[ 14  16  -9  16 -29  40]  Y
[ 14 -29  16  16 -10  40]  B
[ 41 -29  40  15  16  14]  K
perm: [ 14  41 -29  40  15  16] -> K
miss K: [ 15  40  14  16 -29] -> [41]
perm: [ 40 -29  16  -9  16  14] -> Y
has: [ 41 -29  40  15  16] -> yes
miss K: [ 14 -29  16  15  41] -> [40]
has: [14 16] -> yes
perm: [-29  40  14  16  -9  16] -> Y

[ 17  20 -26   1 -25 -33  27] = W
[ 21  17 -16 -32  37   1  29] = U
[ 37  31   5  25   2   7 -15] = C
[-26  27 -33  18  20 -25   1] = D
[-16 -26  11 -20  -2 -31   6] = E
has: [-32  37   1] -> yes
has: [-33  18  20 -25] -> yes
perm: [-33  27  17  20 -26   1 -25] -> W
perm: [  6  11 -31  -2 -26 -20 -16] -> E
has: [-31   6] -> yes
perm: [-33  18  20 -25   1 -26  27] -> D

[ -8  13 -13  17 -10  11  -6   9 -10  -3  -3  10 -12  21  -4  -8 -11  -8
   4  27  -3  -9   1  25  24  26  22  -3  12  -8  -9 -11   8  12  -5  13
  -9  -6  -5  10  22  -6  -6  -4  26  -5  17  -1   4  -7 -10   0 -10  -9]  M
[  8 -10  10 -14   8 -14   6  -5   7   4   5 -13  12 -24   8   4  14   5
  -4 -28  11  11   4 -27 -29 -24 -23   7 -11   8   9  10  -8 -14   8  -8
   9   2   7  -6 -19   6   7   3 -27   4 -14   2  -1   4   8  -3   6   1]  R
[ 34  -9  20   0  20  -3  -9  11  33  -9  -3 -13 -13 -11   5  19 -14  -4
 -11  -9   5  -7  -5 -11 -12  -1  -8 -10  -9  -7  17  -7 -14 -13  -3  -9
  18  12  12  -8 -11  -9  -9  27 -11  -6   4   5  12  23  21  -8  34 -13]  G
[ 37 -10  18  -1  20   0  -8   9  36  -9  -3 -14 -13  -9   4  18 -14  -3
 -11  -6  10 -10  -5 -11 -12  -2  -9  -9  -8  -6  16  -9 -12  -7  -4  -9
  18  13  13  -7  -9  -9  -8  24  -8  -8   1   5   5  25  21  -9  34 -10]  S
[ 35  -7  21  -2  22  -1  -7   7  31  -6   0 -13 -11 -11   4  20 -11  -2
 -11  -8  13  -6  -4  -9 -11  -3  -9  -8  -8  -6  16  -7 -10 -11  -4  -7
  20   6  14  -7  -8  -7  -6  25 -10  -6   1   7   9  24  20  -7  33 -10]  Q
has: [14 13] -> no
miss Q: [  0  -7  20  -1  -7   4  -6  -9  -7 -11  25  -7  -8   6  16 -11 -11  14
  -3  -9  22  -6  -6  -4  20 -10  -7  -8  -4  -7  35  -8  -2 -11 -10  -6
  -7   7  33 -13  31   7  21 -10 -11  -6  20 -11   9  13  -8  24  -2] -> [1]
perm: [ -3 -13 -13 -11   5  19 -14  -4 -11  -9   5  -7  -5 -11 -12  -1  -8 -10
  -9  -7  17  -7 -14 -13  -3  -9  18  12  12  -8 -11  -9  -9  27 -11  -6
   4   5  12  23  21  -8  34 -13  34  -9  20   0  20  -3  -9  11  33  -9] -> G
miss G: [ -9   5  -6  23   5   5 -13  19  34 -11   4  -9  18  -9  20  -3  12 -13
  -5  -7 -14 -10  12 -13  -8  12  21  27 -13  -9  -8 -11  -7  -9  33 -14
 -12  -3  -9  -4  17  -9 -11  -1  20   0  -9  34 -11  -7  -3  -8 -11] -> [11]
miss G: [ 19 -13  -9  -9   5  -6 -14  -4  18  -7  -8 -10 -13  11  27 -11 -11  -9
  -8  -9  -9  12  34  33 -11   4  -9  23  12  34 -12 -13 -13  -3   5  -5
  17  12  -7   0 -11  -3 -11  -8  20 -14  -7  -9  20  -1  -3  -9   5] -> [21]
which: [ 35  -7  21  -2  22  -1  -7   7  31  -6   0 -13 -11 -11   4  20 -11  -2
 -11  -8  13  -6  -4  -9 -11  -3  -9  -8  -8  -6  16  -7 -10 -11  -4  -7
  20   6  14  -7  -8  -7  -6  25 -10  -6   1   7   9  24  20  -7  33 -10] -> Q

[ 14  -1  31   1 -25   9 -18  15 -36 -43  13] = J
[ -7  -4  32 -39  -5   3 -38 -21   1 -31  13] = N
[ -7   8  -5   4 -31   3  -4 -39 -39  32 -21] = V
[  0  -3  36 -28 -14   6 -36 -10 -13 -40  11] = H
[  7  -3  35 -15 -21   8 -29   3 -26 -44  12] = A
[ -7  -4  32 -39  -5   3 -38 -21   4 -31   8] = L
[ 19   0  22  17 -26   9  -6  26 -42 -37  11] = T
[ 21   1  10  32 -24   7   9  34 -42 -26   8] = X
[ 21   2  -3  42 -19   5  22  38 -38 -11   5] = P
miss T: [  9 -42  17  26  11  -6 -37  22   0  19] -> [-26]
miss L: [  4 -38 -21 -31   8  -7 -39  -4  32  -5] -> [3]
perm: [-39 -38 -31 -21  -7  -5  -4   3   4   8  32] -> L

[-26  11 -27  -4  -6 -19   4 -10   0   0   6] = feba
[-26  11   9  -4  -6 -19   4  -8 -18   0   6] = Dopof
[ 19   2  14 -18  18   3  15   5 -51  -3  13] = fif
[-26  -8   0  -4  -6   9   0 -19  11   4   5] = vin
miss feba: [  0  -4  11   4   0 -19 -10   6 -27  -6] -> [-26]
perm: [-26 -19 -18  -8  -6  -4   0   4   6   9  11] -> Dopof
miss Dopof: [-18   0 -26   4  -8  -6   6  -4  11   9] -> [-19]
has: [6 0] -> no
has: [0 6] -> yes
miss Dopof: [  4  -4   6 -26   0  11   9  -6  -8 -19] -> [-18]
has: [18  3] -> yes

[  1  28  15  16 -16  -4  18   6   5 -25   9   7  45  26 -22  -6  13  12
  -1   9  -5  32 -11  14  19 -10 -15  -5  -5  10 -10 -10 -12  18  -7   5
  -4   5   9] -> Meb
[  1  28  15  16 -19  -4  18   6   5 -25   9   7  45  26 -22  -6  13  12
  -1  27  -5  32 -11  14  19 -10 -15  -5  -5  10 -10 -10 -12  18  -7   5
  -4   5   9] -> tos
[  1 -17 -15 -22 -15   8  -3   1  -3  11 -30   8  10  24  -5  32  -1  31
 -11  -2  -6   3 -22 -37   2  -2   4  -7  18  -7  -7  18  32 -12   2 -24
   4   7 -16] -> gikin
miss tos: [ 13  -4 -12  18   1 -19 -22  -1  26  14  15   6  -5 -10  10  -6 -10 -10
  -5  19 -11  16  12  45   5   9 -15  18   5  -4  -5   9 -25   5   7  27
  -7  32] -> [28]
has: [15 17] -> no
has: [ 1 -3  8] -> no
miss Meb: [ 26  -7 -12  45 -10  14  -4  16  -5   5  32  -5  18  -5 -16  -6 -10 -10
  13   5  18  -1   9   9  12   9   5  10 -25 -15 -22   6  -4  19  28 -11
   7   1] -> [15]

[ -2  -3 -18  -2   1   0 -11   4 -33  -9 -17   0  -9  24 -44 -18  -1  -3
 -12  -9  14   1 -21 -17   1   7  -7  -7  17  10 -14 -15  -9  -2 -25  -2
  -3   3  -3   6  14  -8 -22  21   0 -39   0] -> Zin
[  8  -2   1  -5  -5   2   3   5  -3  -8   2 -11   3  -2  -8  -1  -2   5
  -5   9   2   9  -8  -2 -10   0  -1  -7  -6  -2   4 -12  -2   4  -3  -9
  -7  -7   1  10  -1  -1   1  -2   5   3  -6] -> nazas
[ -3  -6 -10   0  -1   1  -1   6  -6  -6  -7  -6 -14   5  -7 -11  -4   0
  -1  -2   2   9  -4  -4   1   4  -4 -15   3  12  -2   5 -16  -4 -11  -2
  -3   3  -2   5   0 -20   8  -1   0  -6  -4] -> Sabu
[  9  37  34  18  23  -6   4   6  -8 -28 -18   3  -2   6  -2  -3  35   1
   0 -11   1 -28  -7  -9 -14  21  13   8   2 -33 -14  15  19  36  10  -2
  -8 -11  11  -3  19  23  -4   3  27  -7  28] -> vova
[ -2  -1  -5   5   8   1  14   7  -5 -11 -13 -12 -16   4  -2  -9  -1  -1
   1  -4   1   3  -4  -4   1   8  11  -7   3   5  -2  25 -10   1  -7  -4
 -12   2  -2   2   3 -10  17  -4   2  -5   0] -> tidil
[ -5 -16 -10 -14 -16   7  -2   3  10  16  17  -5  -8 -13   2  -4 -19  -1
   0  16  -6  14   8  13   4 -21  -8  -7  -1  17  12   0 -11 -19  -7  -2
   4   3  -2   2 -13 -15   8 -10 -13  12 -13] -> vipag
[ -2  -4  -8   0   0   1  -1   5  -6  -6  -8  -5 -12   4  -6 -10  -3  -1
  -1  -3   2   5  -4  -4   2   5  -1  -9   3   8  -3   5 -11  -2  -9  -3
  -3   2  -2   2   1 -10   7   0   0  -6  -1] -> zov
[-2 -1 -6  1  1  0 -1  4 -7 -5 -9  2 -4  5 -6 -4  0 -1  0 -5  2 -2 -5 -5
  1  6 -1 -5  3  4 -3  0  0  1 -4 -2 -3  2 -2  3  5 -2 -3  3  1 -7  2] -> mal
[ -3  -5  -7  -2  -2   3  -1   5   5  -1   0  -6  -9  -2  -1  -6  -8   1
   1   2  -2   9   4   3   3  -5  -1  -8   1   9   5   4 -11  -8  -7  -2
  -2   2  -2   2 -10 -12  10  -5  -3   7  -7] -> Tisa
[ -8  -2  -6  -3  -6  -6   5   2   2   7  -4  -2  -1   2   3  -1 -11 -10
 -10   1  -1  -4   6   5  -3  -2  -9   0   0  -3   2  -1   5   0  -4  -3
   0  -3  -6 -12   4   1  -1   8  -9  -5  -8] -> mol
perm: [ -7   7  -3  -5  10 -12 -10   2  -2   2  -2  -2  -7  -8 -11   4   5   9
   1  -8  -1  -5   3   3   4   9  -2   2   1   1  -8  -6  -1  -2  -9  -6
   0  -1   5   5  -1   3  -2  -2  -7  -5  -3] -> Tisa
perm: [ -1  -6   0   0   7 -10   1   2  -2   2  -3  -3  -9  -2 -11   5  -3   8
   3  -9  -1   5   2  -4  -4   5   2  -3  -1  -1  -3 -10  -6   4 -12  -5
  -8  -6  -6   5  -1   1   0   0  -8  -4  -2] -> zov
has: [0 5] -> no
has: [  5  -3  25 -10] -> no
which: [  9  37  34  18  23  -6   4   6  -8 -28 -18   3  -2   6  -2  -3  35   1
   0 -11   1 -28  -7  -9 -14  21  13   8   2 -33 -14  15  19  36  10  -2
  -8 -11  11  -3  19  23  -4   3  27  -7  28] -> vova
miss zov: [ -9   5  -6   2   2   5 -10 -10  -6 -12  -6  -2  -1  -4   0  -9   0   1
   3  -1  -3  -1  -3   0  -5  -2  -6  -4   0  -8   5   4   1   5  -1   2
  -3  -4   2 -11  -1  -2  -3  -8   8  -3] -> [7]

[39 30 24 17 13  7  3]  gemo
[  8 -15  -5  -5   0 -17   5]  dubu
[3 0 3 1 4 4 4]  vofot
[-3 -5 -1 -4 -2 -2 -2]  sot
[-16 -15  -5  -5   0   5   8]  kimap
[4 2 3 3 6 6 0]  Sogor
[4 4 3 4 5 2 3]  Puv
[-5  2  2  6  7  8 10]  sipa
[3 0 5 6 8 7 9]  vil
perm: [  8   5   0  -5  -5 -15 -16] -> kimap
miss sot: [-2 -2 -5 -2 -4 -3] -> [-1]
has: [3 2 6 6 0] -> no
has: [4 4 3 3] -> no

[ -7  -4  14   1 -12] -> pesi
[ 14   7 -26 -27   4] -> Zadi
[-11   9  46 -11 -17] -> Simot
[  4   0 -12   8  11] -> Bafe
[ -1 -12  23 -16  24] -> Dut
[ 14  -7 -43  -7  30] -> ridev
[ -7  -9   5 -22  14] -> sovu
miss Zadi: [  4   7  14 -27] -> [-26]
miss Dut: [-16  24 -12  -1] -> [23]

[ 18  -1  18  13   7 -32  21  11] = digon
[ 29 -28 -12 -16  -3  -4   0   7] = zegu
[ 25 -44 -38 -13 -23  -9   2  12] = Tur
[-19   0  -4 -17  10 -14   7   8] = lado
has: [-9  2] -> yes
has: [-13 -23  -9   2] -> yes
has: [-4  0] -> yes
has: [-3 -4  0  8] -> no
has: [ 7  0 -4] -> no
miss lado: [-19 -14  10  -4   0 -17   7] -> [8]

[  5  -6  -4  -2  12 -13   0  23 -15  22  -3 -11   4  -2  16  13   1  -7
  -1   4   2  12  -5   4   4   6   7  -7   6   1  -2  17  -9   1 -12  -2
  -7 -15] : danem
[-18  -7 -24   6  -3 -29 -21  -1 -16 -19  -5  12   0  10   1  -2  50   5
  -4  16  -6   7 -11  -3  -2 -22 -21   9   9   1   4  -6 -12 -15  -3 -16
  -1  -8] : soz
[ -8 -12  -5  21   7 -26 -23   0 -15  -1  -5   3  15  -1  -8   3  39  20
   5  10   8   3 -11  -5  -6  -6  -3   8  14  -7  -5  10 -16 -16 -19 -22
   9  -1] : Mipek
[-18  -7 -24   6   7 -29 -21  -1 -16 -19  -5  12 -12  10   1  -2  50   5
  -4  16  -6   7 -11  -3  -2 -22 -21   9   9   1   4  -6 -12 -15  -3 -16
  -1  -8] : Miv
[-24  -4 -18  11  -7 -29 -12  -6 -16 -19  12  -4   1  28  -1   6  45  16
  -2  22  20  -2  -3  -4   9 -17 -12  -4 -22   1   6  10  -9 -16 -24   1
  -2   2] : noz
[  0 -12 -26  12  36   5 -23   3  16  25   2  -3  14  -8 -14  -5 -15  17
  -7  10 -18  -3  -7  -8 -12 -28  22  -8 -22 -10  -1   5  28  -8  27 -23
  22 -15] : vafi
[-18  15 -20  -2  -4  -6 -17   1 -18 -20  -3  16   8   4  -4  -3  -9   1
  -7  35  21  -1 -10  10  15 -26   1  -2  21  -9 -31   8  -9 -13   3  10
   4   9] : Gugu
[-31  -2   1  24  10  -1  -5  16 -18 -11  -2  -3  -8  26  -6  -5  37  13
  -4   4 -18  -3  -5  -8  29   6 -21  -8 -18   9 -16  -6  -9  -8  14 -23
   2  -8] : kanil
[-22  -2 -26   6   1  -6  -1   3  -3   5  -2  12 -12  22 -14   2  -8 -11
   3  14  46  13   6   2  23 -28  -1  12   8 -13 -31  10 -16  -1  -6   2
  -7  23] : Bup
[  4   4 -13  -4  -7  -2  -7   4  23 -15  16  -7   5   0  -2  13   1  -2
  12  17  -9  -2   1   6   2  -3 -12   1  12  -6  -2  -5   4 -11  22   6
   7 -15] : boso
[ 12  -7   4  -7  -2   7  -4   5 -11  14  22   1   4  -3  -2  -6   6  -7
  16 -12  -2   1  17   6   4 -13   1   2  -1  -5 -15  23  -2 -15   4  12
  21   0] : Zimu
perm: [-15 -15 -13 -12 -11  -9  -7  -7  -7  -6  -5  -4  -3  -2  -2  -2  -2  -1
   0   1   1   1   2   4   4   4   4   5   6   6   7  12  12  13  16  17
  22  23] -> danem
perm: [ -8  -1 -16  -3 -15 -12  -6   4   1   9   9 -21 -22  -2  -3 -11   7  -6
  16  -4   5  50  -2   1  10 -12  12  -5 -19 -16  -1 -21 -29   7   6 -24
  -7 -18] -> Miv
perm: [ -7 -15   5  -6  -4  -2  12 -13   0  23 -15  22  -3 -11   4  -2  16  13
   1  -7  -1   4   2  12  -5   4   4   6   7  -7   6   1  -2  17  -9   1
 -12  -2] -> danem
perm: [ -8 -11   3  14  46  13   6   2  23 -28  -1  12   8 -13 -31  10 -16  -1
  -6   2  -7  23 -22  -2 -26   6   1  -6  -1   3  -3   5  -2  12 -12  22
 -14   2] -> Bup
perm: [ -1   6 -11 -13 -15   4 -12   6  -2 -15   1   2   5  -9  -2  12  17  16
   1  -7  -6  -3  -5   4   7   4  12   0   4  22   1  13  -2  -7  -4  -7
  -2  23] -> danem
miss Zimu: [  1   4 -12   1 -15  -7  12   4  12  -3 -15  -4   6  23  -2  -7  -5   0
  -6   5  -7   1  -1  -2   2 -11  14  21   4  16   7  -2  -2   4   6 -13
  17] -> [22]

[  5  22   3  -4 -20  19   0]  Babiv
[-13 -14   5   8   4 -17  -3]  Dugu
[ -4   5  21   0   3  19 -20]  duz
[-7 17  8 18 -2  2  5]  teban
[ 23  -5  12   4 -21 -12  41]  bik
[-12 -43 -17   6  -8 -12   2]  depa
[ -8   8  -7  17 -12  31 -21]  Tige
perm: [-20  19   3   0  21   5  -4] -> duz
has: [17  8 18] -> yes

[ 17  26 -22  46 -14 -11  -9   7  32   7   3 -14  -3 -18  10 -15  18  28
  -6  -8   3  11 -19   2 -18   4 -37  -5   6 -10   2  10  17  13   1 -18
   0  -9   5 -10  -6 -20  -9] -> filaf
[ 19   6 -20   5 -12   1 -27  15   1  -2  -2 -12  -3  -1  16  -4 -28  24
  23   3   9  37  -6   6 -19  -2 -33 -18  11 -22   5  -7  14 -12 -23 -19
  35   0   0  -7 -28  -5  -9] -> bub
[  4  20  -1 -12  -3  19 -23   6  -7  -4   6  -8   1  12   3   4 -25  -4
  -3  19  -1  11  -6  -3   1 -17 -14 -12  -5 -19   1 -17   8  -7 -11 -11
  18  17  -5  10  19   2  -8] -> Rapu
[ 19  -5   5   1  -4  14 -17   5   3   1  -5  10  -4   9  12   8 -13   6
   2  11   5 -15  -7   3  15 -16 -10  -2 -10 -22   3  -7   9  -2  -1 -24
  23  20 -15   4 -22  -3  -7] -> dake
[ 44  17  12  23 -36  30  -3  19   7  10  29  10  -3 -15  14 -29 -13  27
 -29   8   4  20 -35 -10   3   1  -6 -30   6 -45   4  -7  34  -6   7  -2
  30   6 -24  18 -23 -33 -13] -> sif
[-39  41 -19 -11  12   1 -17  16  -2  -9   6 -47   6  14 -17  -8  10 -12
  14   7  -9  28   7  -6 -33 -33 -17   4  -5  11  -6 -12  -7   6 -20  18
 -27   0  24  -2   8   7  -5] -> peki
[  3  16 -26   5  -9   1 -29  37   4  -6   4 -16   0 -13   0  -6 -10  22
  18  11   8  36 -13  -2 -14 -11 -40 -22   9 -11   6  -3  10  -6 -11 -14
  20 -12  13  -7  -8   3 -16] -> rared
miss dake: [  9   5  -1   9  14 -13  -7  19  -2 -15 -16 -10   5  -4  -7   3  12 -22
   2   3  20 -15  10  -4  -5   8   3   5 -10  11  23  15   6   4   1 -22
  -5  -2  -3 -24  -7   1] -> [-17]
miss Rapu: [ -1  17  -6  11 -11   6  19  -5  -4  10  19   4   8  19  -5 -23  -3 -14
  -3 -11  -3   4  -7 -17 -17   1   6  -8   1 -25 -19   3  -7   2  12 -12
   1  -8  -4 -12  -1  20] -> [18]

[ 9 -3  4 -2  0 15 -1] : detob
[13 -2 11  2  4 10 -3] : puf
[ 10 -10  14   0   5  -4  -5] : daru
[  9  14  10  -5 -10  -4   0] : Kefe
has: [ 2  4 10 -3] -> yes
perm: [ 14   0   5  -4  -5  10 -10] -> daru
miss Kefe: [ 14  -5   9   0  -4 -10] -> [10]
miss puf: [ 4 -3 11 -2 13 10] -> [2]

[ 28   5 -18 -38  20  34  40  20  20  10 -17 -27  38  -3  27  40 -37  15
 -22  21  30  18 -17   3 -34] -> Kop
[-23  -9   9  32 -33 -33 -41  38  38  16  27 -14  33  37  22  29 -41  15
 -22  21  30 -39 -17   3 -34] -> tamis
[ 37 -39 -35 -11  36 -40  -4   2  -3 -37 -24  -3 -18 -37  29 -39   9 -38
 -13  21  39 -38  -9  40 -29] -> Megot
[ 16 -15  28  30 -20  41  -8 -17  41  32 -10   3  20   3  34  26  -6  14
 -18   6  36 -18 -28   1   2] -> muvu
[-14   3  36 -21 -35  27 -38  -1 -36  13 -38  30 -38  12  14  24  36 -10
  18 -29  16  -9  17  22   0] -> pagov
[ 28   5 -18 -38  20  34  40  20  20  10 -17 -27  38  -3  27  40 -37  -2
 -40 -18  -6   8  30 -33 -26] -> gon
[-10 -38 -38  -9 -14   3  22 -35  30  17  -1  16  18  27  12   0  13  24
 -38  14 -21 -36  35 -29  36] -> zipuf
[ 21  -2  34  -2  13  30  36   2  40   6 -37 -37   6   8 -28  -3  18  -3
  12  -4  31 -34 -32  27  18] -> Teto
has: [-18  14] -> no
perm: [  3  36 -29  27  14 -38   0 -21  22  -1  13 -36  30  18  -9  12  17 -35
 -38  16 -14  35  24 -10 -38] -> zipuf
has: [-38 -10] -> no
has: [-26 -33] -> no
has: [ 40   6 -38] -> no

[ 19   7   1  -5  28 -16  -5 -17  -9] = napo
[-13 -12   6  -3  13  -2   1  20 -13] = zad
[-34  -5   2   2   4  -3  -4  34  -6] = suda
[ -2   2  -7 -11  12  25   0 -21  -6] = lenef
[10 -8 -4 -1 -7  4 13  3 -7] = Geke
[  6  21   2  13 -19 -12  -3   0  19] = gevo
[ -4  -2 -29 -14  25   8 -22 -21  -1] = sibef
[-12 -14  -4  16  -3  -5  -2  14   1] = zefu
[ 26  -4  -8 -13 -10  -5   8  11  24] = von
[ -1  10 -20  -7  12  -4   3  -4  19] = Fen
[ 10  -8  -4  -1  -7   4  13   8 -24] = Rar
perm: [ 26   8 -10  -8 -13  -4  11  24  -5] -> von
has: [-5 28] -> yes

